What is the hidden score of each row? Scores go from 0 to 30, and 15 is about the middle. The score is a weighted sum of the row's numbers plus the product of two more (or one squared), each taken from its middle value.
[-52 -17  15  13 -35  15  10   1 -14  -6 -24  -1 -29  11  52  27] ~ 13
[ 12  -2 -30 -31   4  -3  13   5  -4  27   7 -19  32  -6  -8   5] ~ 9
[  -8   45   35    3   -2   72   22   34    7  -56   -7   33  -35 -100
  -35  -71] ~ 23
[-42 -19  30  11 -52  15   4  -5 -19  -9 -19  -7 -37   9  45  24] ~ 12
[-23 -17 -17   8  -1 -57 -10   1  -6 -45 -71 -13 -10  12   7  -3] ~ 16
[ -4 -26 -12  18 -40 -16 -16  18   0  25   1 -13 -33  11  49  42] ~ 15
[ 68  23   1  43 -18   5 -27   2  36  10  41  26  -5   6 -20 -50] ~ 21
[-47 -27  14  16 -45   9   7  -3  -7   4 -12   7 -34   1  47  23] ~ 16
[ 58  17  15  43 -13   8 -15   9  20  27  51  25 -12 -12 -29 -36] ~ 22
[-14   1  45  -3  48  10   9 -44   1  25  25   2  35  49 -40 -16] ~ 10
[ 12   5 -21 -15 -14 -10 -30  19  60  28 -12  -9  -7  -9 -10  29] ~ 23
[-53 -18  24  23 -37  11  15   3 -16  -6 -26 -10 -40  12  51  23] ~ 13
[ -4 -49  14 -12  31 -16   9 -22  79  38 -23   9  32  60 -10  56] ~ 13
[-46 -21 -14   5 -47  11  -1 -10  20  -1 -51  -3 -16 -12  34  43] ~ 16
[ 36  17  14  20   9 -15   7  -5 -27  35  25 -24  16  -6 -33 -19] ~ 17
[ -6  31  40  18  -8  73  17  36   5 -51   2  25 -48 -91 -39 -66] ~ 20
[-20 -27  13  -2  50 -11   2 -14 -11  -4  20 -27  15  40  40 -18] ~ 4
[-43 -16  22   6 -32   9   1 -15 -23  -7 -24  -4 -32  13  50  20] ~ 9
[-47   2   7 -60  47  14   1 -34  28  30  21  -8  39  51 -15  10] ~ 15
[ 46  32 -46 -19  -4  -2 -49  89  20  -6   8 -17 -34 -35  -8   8] ~ 22
[ 10   3 -28 -20  -1   6 -21  17  61  32  -6   1 -21  -2 -15  34] ~ 23
[ -1   7 -28 -19  -3  -9  11  -2 -13  39  24 -21  26   2  -5   7] ~ 10
[ 13  12 -29  -6  -4  -2 -36  32  61  39  -2   5 -15  -9 -11  28] ~ 22
[-10  -5  36  38 -23  21  29 -44 -51 -42  20  24 -31 -23  37 -29] ~ 15
[ 25  42   8 -10  17  48   7  13 -22 -68  15  22 -22 -63 -11 -63] ~ 11
[ 63   3   3  14  17  -2  -5   8  -8 -10  68  36  -8 -15 -11 -47] ~ 14
[  1 -26  -6  25 -55 -25 -21  10  -3  24   3 -19 -35  17  55  30] ~ 17
[  9 -44 -19 -33  30 -56 -19  -4  30 -25 -45 -24  30  60 -37  33] ~ 24
[  2   8 -14 -13  10 -10  17   6  -1  32  22 -14  26 -10 -10   7] ~ 14
[ 45  -4 -16  23 -17 -33 -31  67  18   8 -10 -12 -43  -7  46   7] ~ 18
[ 12  21  41  38 -11  30  14 -21   8 -12  27  35 -15  -3 -22 -56] ~ 16
[ 11   8 -31 -23  10 -14  15  16  -3  33  24 -27  30  -1  -5   6] ~ 10
[ 47  -8  -9  25  -8 -23 -30  73  14   8   3 -11 -36 -16  42   5] ~ 17
[  9  25 -43 -17  13  -7  10   3  -5  32  14 -28  33  -6  -9  10] ~ 10
[-20 -23 -20   6 -15 -47   2   8   8 -34 -66 -21 -17   6   7   7] ~ 11
[ 33  14   6  26  14  -9   7  -8 -28  34  22 -21  28   6 -24 -18] ~ 14
[  7   4 -27 -30  16  -9  -3   7  -8  34  21 -13  20  -1  -5   6] ~ 10
[-39 -12  -4 -61  47   9  15 -38  27  18  16  -9  35  46 -16   1] ~ 8
[-54  -9 -11  -7 -43  15  -1 -17  18  -3 -57   3 -22  -6  46  45] ~ 17
[ -4  -4  49  -5  56   9   6 -54  -7  24  23  -9  47  37 -40 -13] ~ 7
[ 18   4  -3  -2   5 -10 -33  47  31  30  34   1 -36   6  -6  12] ~ 19
[ 14 -27 -16  13 -41 -24 -17  22   0  36   8  -6 -27   9  45  31] ~ 16
[ -8   2 -25 -20   9  -3  13   5 -14  33  19 -15  29  -2  -6  -7] ~ 6
[ 28  44  -7 -23   8  46   0  16 -20 -71  20  24 -30 -68 -17 -66] ~ 13
[ 57  10   4  49  -6  -5 -18   4  22  33  40  25  -3  -8 -23 -43] ~ 19
[ 35  10  31  20   4 -14  13   3 -25  35  15 -20  18   0 -29 -15] ~ 20
[ 19  -4 -51 -19  27 -74 -31   2  15 -50 -25  15  31  17 -43  46] ~ 23
[-35   1   4 -62  53  14   1 -51  19  28  15  -2  50  38  -9   9] ~ 11
[  2  43 -16 -13   5  26 -29  53  22 -45 -17 -17 -29 -36  -5 -16] ~ 17
[-19  32 -38 -36 -28  67  16 -33 -30 -37  -5  36   1 -55 -19  -5] ~ 15
[-53 -12  -8 -11 -59  26  11 -18  26   6 -61  -5 -15 -16  38  31] ~ 21
[  4   6 -29 -18   6   1   8   5  -1  34  20 -14  33   6  -4   4] ~ 12
[ 49  29 -32 -13   1 -12 -58  69  26  -2  16 -25 -44 -43  -1   5] ~ 19
[-53  -9  36  14 -37  12  -1  -3 -13  -6 -16  -2 -31   4  52  22] ~ 14
[ 15 -26 -20 -39  38 -66  -5 -12  39 -22 -43 -31  44  58 -36  35] ~ 19
[ 25  14 -47  14   6 -52   2  11  -7 -65 -60  11  18 -24 -40  43] ~ 17
[  45   -2 -104   -3   16  -67   -4   41   13  -55  -84   30   23    9
  -27   54] ~ 17
[-48  -7  17  24 -27   6   7 -14 -10 -11 -30   6 -35   3  52  14] ~ 14
[-53 -10  12   6 -46  11   3 -13  -8   2  -4 -11 -33  15  51  25] ~ 17
[  9   5 -14 -25   4  -5  18   3 -11  30  15 -20  23   8  -7   1] ~ 15
[ 24  19 -67 -44  -3 -48 -48  37   8 -27 -16 -24 -10 -11 -41   8] ~ 21
[ 31  -4 -18  29  -6 -34 -33  65  24   2  -3 -23 -45 -17  45   7] ~ 16
[-25  10  75  30  -3  54  37   2  11 -15  17  51 -31 -39 -40 -67] ~ 22
[ -8 -20 -12  19 -43 -15 -22  31  -1  31  14  -7 -30  11  50  39] ~ 18
[-53 -27  20  11 -35  12   8 -11 -10   0 -20  -3 -38   9  48  17] ~ 12
[ 22  34  -6  -6  19  47   9  22 -16 -69  13  27 -28 -63 -14 -74] ~ 10
[-57  -3  15  14 -41  10   3  -9 -11   8  -9   7 -31  16  50  19] ~ 17
[ 43  44 -45 -17  -2  -8 -64  82  30 -15  10 -24 -27 -29  -2  -3] ~ 28
[-55 -24  26  18 -42  22   6  -2 -27 -12 -15  -7 -39  15  46  19] ~ 10
[ 47   9 -22   0  12  12  -7   1   7  -1  25  35 -13 -38 -26 -15] ~ 17
[ -6  12 -32 -24   6  -1  12   0 -12  29  19 -12  14   8  -7  15] ~ 13
[-14  25   2 -14 -18  63  16 -24 -53 -47  24  29 -13 -47 -13 -29] ~ 11
[ 49  30 -44 -18  -6  -5 -58  81  21  -5   4 -20 -38 -37   7  -6] ~ 20
[ -7 -20 -40   3 -51 -12 -10  16  26  38 -30  -3 -10  -2  41  59] ~ 19
[ 47   3 -96  -8  22 -76 -16  37  10 -52 -76  19  13  -2 -27  47] ~ 12
[ 33  21  14  15   8  -6   6  -4 -46  31  32 -15  26   6 -25 -20] ~ 18
[-16 -19  34  31 -31  31  37 -28 -54 -30  20  26 -26 -10  29 -34] ~ 10
[-26   4   4 -66  51  11  21 -44  23  29   7 -13  45  50 -21   2] ~ 12
[ 36   5  16  27  15 -19   1 -10 -36  19  17 -26  23   5 -29 -18] ~ 13
[ 49  12 -25  -7   5  12   4   0  19   5  19  31 -16 -30 -23 -25] ~ 22
[ -3  17 -59  14   1 -62  -9  24 -11 -69 -55   2  16 -29 -32  28] ~ 17
[-36   3  -8 -56  53  10   4 -48  14  27  15   1  45  42 -15   4] ~ 9
[-36  -6   2 -57  48  18  13 -49  28  16  12  -2  43  50 -14   9] ~ 10
[-15   6  40 -13  52   1  11 -61   4  23  13  -9  38  31 -33 -17] ~ 11
[ 11  21 -23 -15   7  -9   6  13   1  37  23 -21  26   4 -11   8] ~ 18
[-15 -17  30  31 -22  34  43 -39 -54 -31  14  21 -15  -9  39 -30] ~ 9
[  4   4  49  12   7  34  23 -22 -11 -33  32  32 -18 -24 -13 -64] ~ 14
[-36 -19  26  17 -30  20   5 -14  -5   4  -7  -8 -42   4  47  27] ~ 15
[ 74  13  23  36   6  -1  -4 -10 -10   0  29  35   3 -42 -46 -44] ~ 19
[ 25  19   3  23  21 -14  -9 -13 -27  28  25 -16  36  -4 -23 -19] ~ 14
[ 17  29 -43 -28  13 -14   3 -22 -36 -80 -27  13   8 -47 -55 -58] ~ 8
[ 36 -11 -89  -4  52 -67  19   7 -60 -59 -50  11  76  20 -21  23] ~ 16
[-32  -1   4 -45  40  10   1 -40  28  26  16   5  41  47 -18   4] ~ 15
[ 65  22  10  50 -17  -6 -26   0  24  14  51  40 -13   2 -23 -51] ~ 22
[ 42  33 -35 -11   5  -4 -48  74  28  -1   2 -18 -44 -36  -2  -6] ~ 18
[-45 -28  24  14 -45  19   8  -4   2 -10 -17  -3 -28   8  50  20] ~ 14
[ 60  25  18  37  -5  -1 -25   6  26  17  56  17  -3 -12 -23 -43] ~ 22
[ 18 -39  66  36  44 -15  41 -56 -12  42  -6   4  74  55 -35  14] ~ 9
[  2 -42  18 -13  49 -13  51 -41   7  30  -3   2  78  74  -8  36] ~ 10
[ 48  23 -52 -19 -16   2 -55  81  21  12   8 -27 -34 -41  -3   1] ~ 19
[ -5  13 -30 -28   1 -12   9  -1  -4  20  28 -22  37   6  -7  12] ~ 15
[-24  -9  -3 -52  53   4  -1 -52  24  26  27   5  41  37 -11  10] ~ 8
[ 14  13 -24 -18 -13   3 -32  27  58  36 -15  -6 -16   0  -8  28] ~ 21
[-23 -27  14  21   3 -54   6  18 -20 -54 -26 -27 -33  26  14 -25] ~ 15
[ 13   9 -32 -27   4   3  15   2  -5  28  21 -22  17   1 -15   9] ~ 12
[-10  34   5 -20 -27  59   5 -17 -55 -48  30  33 -25 -50 -12 -34] ~ 13
[-53 -15   2 -20 -41  12  22  -9  13  12 -64  -8 -19  -4  43  48] ~ 24
[ 36  -9 -22  21 -11 -25 -28  65  19   0  -1 -13 -45 -19  44   5] ~ 15
[ 40  29 -37 -21  -7  -9 -45  84  26 -11  21 -14 -38 -38   0   3] ~ 24
[ 37  31  25  18  15 -13   7  -9 -31  27  23 -19  26  -3 -25 -15] ~ 20
[ 19  -7 -47 -16  37 -70 -30  -7  13 -32 -26  28  36  16 -45  55] ~ 17
[ 43 -10 -19  32   4 -36 -37  67  24  -4  -6 -31 -36 -16  44   1] ~ 12
[  -7   49   50    7   11   73   16   37   11  -46    3   28  -42 -101
  -39  -69] ~ 25
[-14 -11  21  27 -34  28  32 -34 -44 -37  14  33 -31 -17  42 -26] ~ 13
[-15  -7  11 -59  31   3 -25 -22  89  12 -21  23  -1  29 -20  22] ~ 14
[-44 -19  23  16 -38  14   1 -12  -7   3 -20  -6 -36   8  49  23] ~ 13
[-29 -27 -10  13 -12 -44  11  -2   5 -30 -58 -27 -15   9  16 -16] ~ 7
[ -3 -50  17 -19  23 -14  10 -27  79  39 -29  24  31  50 -13  55] ~ 16
[ 29  29  -8   3  15  41  -7  25 -29 -76  10  23 -27 -65 -15 -56] ~ 8
[ 28  16  20  29  19 -12   4   5 -28  27  29 -17  25 -12 -24 -18] ~ 16
[-26  -3  11 -59  42  15   3 -40  27  35  20   1  42  39 -11   1] ~ 14
[-43 -15  -2 -51  43  16  10 -44  10  28  19  -1  38  46 -18  10] ~ 7
[  3  16 -57   9  -1 -52  -4  19 -23 -56 -43   5  18 -40 -36  28] ~ 12
[ 26   6  23  32   9  -4  -1 -21 -37  36  21 -13  25   2 -24 -18] ~ 13
[ 22  -7 -50 -19  37 -65 -33  -1  10 -29 -28  29  34   8 -46  42] ~ 17
[ 29  21  13  24  -3  -4   0   5 -18  28  17 -19  26   6 -26 -27] ~ 23
[ 13  13  42  34  -9  47  11 -23  22 -19  27  29 -13   3 -16 -64] ~ 10
[-34 -16 -24  13  -6 -51   3  12  10 -49 -65 -20  -6  10  10  -9] ~ 16
[-48 -24  14  18 -32  18   1  -8  -6  -8 -28 -10 -28  18  50  12] ~ 9
[-38  -4  -4 -51  44  14  15 -41  20  28  17   7  40  53 -11  11] ~ 11
[ 62  13   7  39 -16   2 -30   8  30  22  42  15 -10   2 -22 -50] ~ 20
[-51 -19  16  14 -43  15  13 -17 -13   3 -22   6 -29  15  49  24] ~ 14
[-15 -34  -6  12  -2   4   0  10  23   4 -44  23 -36  41  55  33] ~ 2
[-57 -19  -8 -12 -49  14  14 -21  28  -3 -50  -2 -23 -11  38  36] ~ 22
[ 19  21  16  35  23 -13   5 -14 -26  37  19 -16  25   3 -28  -8] ~ 15
[ 11 -20  -8  18 -45 -18 -20  24  -9  36  11   1 -28   3  51  34] ~ 19
[ 27   2 -23  36  17 -31   7  50 -36  -4  12 -40   7  -5  45 -16] ~ 9
[-34  11  73  26  -7  55  22  -3  10  -7  13  39 -27 -62 -33 -64] ~ 24
[-39   9  81  23  -3  58  28  -9  14 -13  19  46 -18 -56 -40 -60] ~ 24
[-52 -24  21   8 -36  20   6  -5 -10  -8 -13  -2 -35   3  49  15] ~ 12
[-21 -21  35  26 -23  21  33 -44 -49 -35  20  24 -22 -12  32 -31] ~ 11
[  1 -47  17 -17  55 -19  46 -48  10  35  -1  -7  70  68  -9  29] ~ 6
[  4  45  36  13  -9  60  12  36  10 -44 -14  38 -34 -98 -33 -57] ~ 24
[ 28 -25 -46   5  -4 -78 -31  33  16   1 -39 -29  -5  17  14   7] ~ 12
[ 15   5 -35 -22   2  -8  19  11  -2  24  17 -10  28   0 -10   7] ~ 12
[ 35   8  26  28   4  -8   7  -4 -33  28  12 -14  25  -2 -24 -22] ~ 17
[  7   1 -18 -23   9 -12   9   3   3  17  13 -15  36  19  -6   6] ~ 19
[ 46  27 -46  -3  -5  -1 -53  90  29 -13  21 -19 -34 -23  -1   2] ~ 24
[-44  28   2 -32 -31  48 -11   7  -7  -4  -3   2 -35 -23   7  20] ~ 17
[ 43 -16 -17  24 -11 -32 -22  62  30  -5  -7 -24 -37  -9  45   1] ~ 15
[ 10  11  36  39  -6  32   8 -12  16 -16  25  37 -13  -6 -15 -61] ~ 15
[ 29   7   7  16   7  -6   0 -11 -33  28  26 -16  26   1 -30 -24] ~ 14
[-45 -21  30  15 -34  14  13 -12 -10  13 -17  -6 -38  18  54  16] ~ 13
[  8   1 -34 -15 -11  -2 -25  23  64  35 -13   3 -15   2  -7  23] ~ 20
[ 25  20  22  26  21 -15   0  -7 -14  29  32 -11  36  -7 -29 -20] ~ 19
[-29   0   7 -57  51  12   8 -46  26  18  12  -1  40  31 -18   1] ~ 11
[  8 -27   0  21 -27 -16 -10  19   6  36   6 -11 -32  20  47  31] ~ 16
[ 20  48  -4 -12   4  56  -1  21 -18 -71  12  19 -20 -67 -21 -59] ~ 13
[-53 -22  19  11 -35   9   7  -3  -6  -5 -22  -9 -32  16  52  23] ~ 13
[ 27  43  -4   0  15  47   2  20 -39 -66  29  12 -21 -63 -16 -62] ~ 10
[-50 -13  -3 -12 -55  15   2 -23  20   4 -45  -1 -14  -2  46  47] ~ 20
[ 27  30  59  35   2  32  16 -46 -16 -22   9  42  -9 -49 -40 -64] ~ 19
[ 13   2 -23 -15  -3  -5  11   4 -12  29  27 -19  37  -1 -15  10] ~ 13
[-34  -9   7 -42  41   5  15 -49  26  31  17   9  48  36 -20   8] ~ 12
[  6  18 -27 -36  -3  -9   8  10  -6  41  13 -25  30   6  -6   6] ~ 19
[-23 -24 -28  10  -7 -50   1   5   1 -35 -68 -14 -16   7   9 -11] ~ 7
[  9   6 -20 -24   0  -9  13  -1   2  30  14 -28  25   2  -5   4] ~ 14
[-50 -29  11   8 -36  16   3  -3 -17  -3 -18   1 -36   0  48  19] ~ 11
[ -1  14 -33 -18   2  -2  12   2  -5  32  10 -20  26   2  -5  12] ~ 13
[-44 -31  23  17 -37  11  -7  -7 -22  -3 -18   1 -30   8  46  17] ~ 11
[ -1  12 -19 -15   4 -14  10   6  -7  32  16 -26  24   9 -12   0] ~ 15
[  3  11  41  10  25  36  28 -24 -16 -32  30  42 -28 -24 -15 -59] ~ 15
[-44 -27  18   9 -36  22   2  -3 -20 -16 -22 -12 -38  11  48  20] ~ 7
[ -6 -45   9 -21  49 -23  43 -44   7  35  -9  -8  71  48 -12  31] ~ 4
[-53 -16  23  14 -37  -3  16 -10 -19   1 -22   4 -30  12  50  21] ~ 17
[ -2  -1   3  -2  12  -8   9  19 -31  16  57  -9  10  25  -1 -14] ~ 19
[-28  -7   6 -41  51   7   4 -51  26  30  26  -3  40  47 -14   8] ~ 9
[ 42   2 -19 -14  10   5 -14  -2  11  16  26  35   2 -33 -22 -19] ~ 14
[ 42  37 -32 -12 -12  -3 -45  77  33 -11  11 -13 -25 -35  -3   1] ~ 27
[ 46  49 -35 -28  -7   3 -47  83  13 -11  13 -28 -37 -32  -5   0] ~ 22
[ 29   2   6   0   8  -8 -24  44  25  36  31  -3 -19   3  -2   7] ~ 19
[-57 -22  21  14 -42   8   5  -3  -5   4 -25  -4 -39  11  50  22] ~ 15
[ -1 -27  17  -5  25 -20 -25  12  49  -1   3   0 -18  31  40  -8] ~ 12
[  7   4 -28 -28   2 -13  21   2  -7  34  11  -9  23   7  -4   3] ~ 13
[ 43   6  20  43  -5  -3 -16  12  23  23  51  23  -1   6 -24 -35] ~ 23
[ 28  10  19  15   2  -2   0  -8 -24  25  23 -17  33  -7 -28 -19] ~ 19
[ -7  27   9 -17 -13  60   9 -23 -51 -48  32  23 -18 -48  -3 -28] ~ 11
[ 20  10  25  27   9  -3 -10  -7 -40  40  27 -18  30  -3 -27 -18] ~ 17
[-55 -14  21  16 -40  19   8  -7  -6   4 -30  -8 -38  18  54  27] ~ 11
[ 43  -1 -85  -2  32 -72 -10  39   8 -57 -82  37  21   5 -22  36] ~ 18
[-25  23  13 -21 -15  63  13 -31 -58 -51  36  28 -21 -47 -11 -33] ~ 11
[-47 -13  30  12 -44  14   7  -6   2   4 -26   2 -35   5  46  17] ~ 17
[-14 -13  22  29 -21  27  34 -38 -49 -33   3  21 -26  -9  39 -33] ~ 8
[ 12  13 -32 -33   5 -10  19  16  -4  33  18 -19  28   4  -7  13] ~ 16
[-48 -26  10  26 -38  11   4 -14 -15  -3 -17  -7 -35  16  45  19] ~ 10
[ 33  13  27  17   3 -14   6  -9 -25  29  14  -5  30   5 -29 -13] ~ 21
[ 29  48  -4  -9  23  39  -1  34 -27 -68  24  30 -30 -57 -15 -54] ~ 11
[ -9  43  32  10 -10  66   4  38   9 -60   5  21 -36 -95 -39 -74] ~ 21
[ 19  14 -26 -18  -4  -4  12   6 -10  23  19 -12  30  -4  -2   5] ~ 18
[-35 -14  27  18 -44  20   0  -6 -13   0 -24 -10 -36  14  47   6] ~ 9
[ 10   8 -35 -30  10  -7   8   0  -2  30  18 -23  33   5  -3  -3] ~ 9
[-15 -21  33  26 -29  22  28 -36 -59 -40   8  22 -16 -26  37 -26] ~ 9
[-11  25  10 -16 -13  64  16 -27 -48 -54  39  34 -19 -40 -14 -38] ~ 11
[ -3  15 -37 -24  21  -8  19   9  -3  23  13 -22  31   8 -10   7] ~ 10
[ 58  25  23  39  -2  13 -22   1  31  21  43  23  -3   8 -23 -53] ~ 17
[-50  -8 -13  -7 -51  13   6 -30   9   6 -51   2 -17  -6  41  35] ~ 20
[ 13  14 -38 -21   2   1   3  10   3  24  21 -15  27  14  -8  10] ~ 17
[ 37   9  29  21  10  -7   7  -3 -38  37  21 -20  20  -4 -30 -21] ~ 16
[ 15  -4 -26 -23 -15  -6 -23  36  62  34 -10  10 -21   3 -15  25] ~ 22
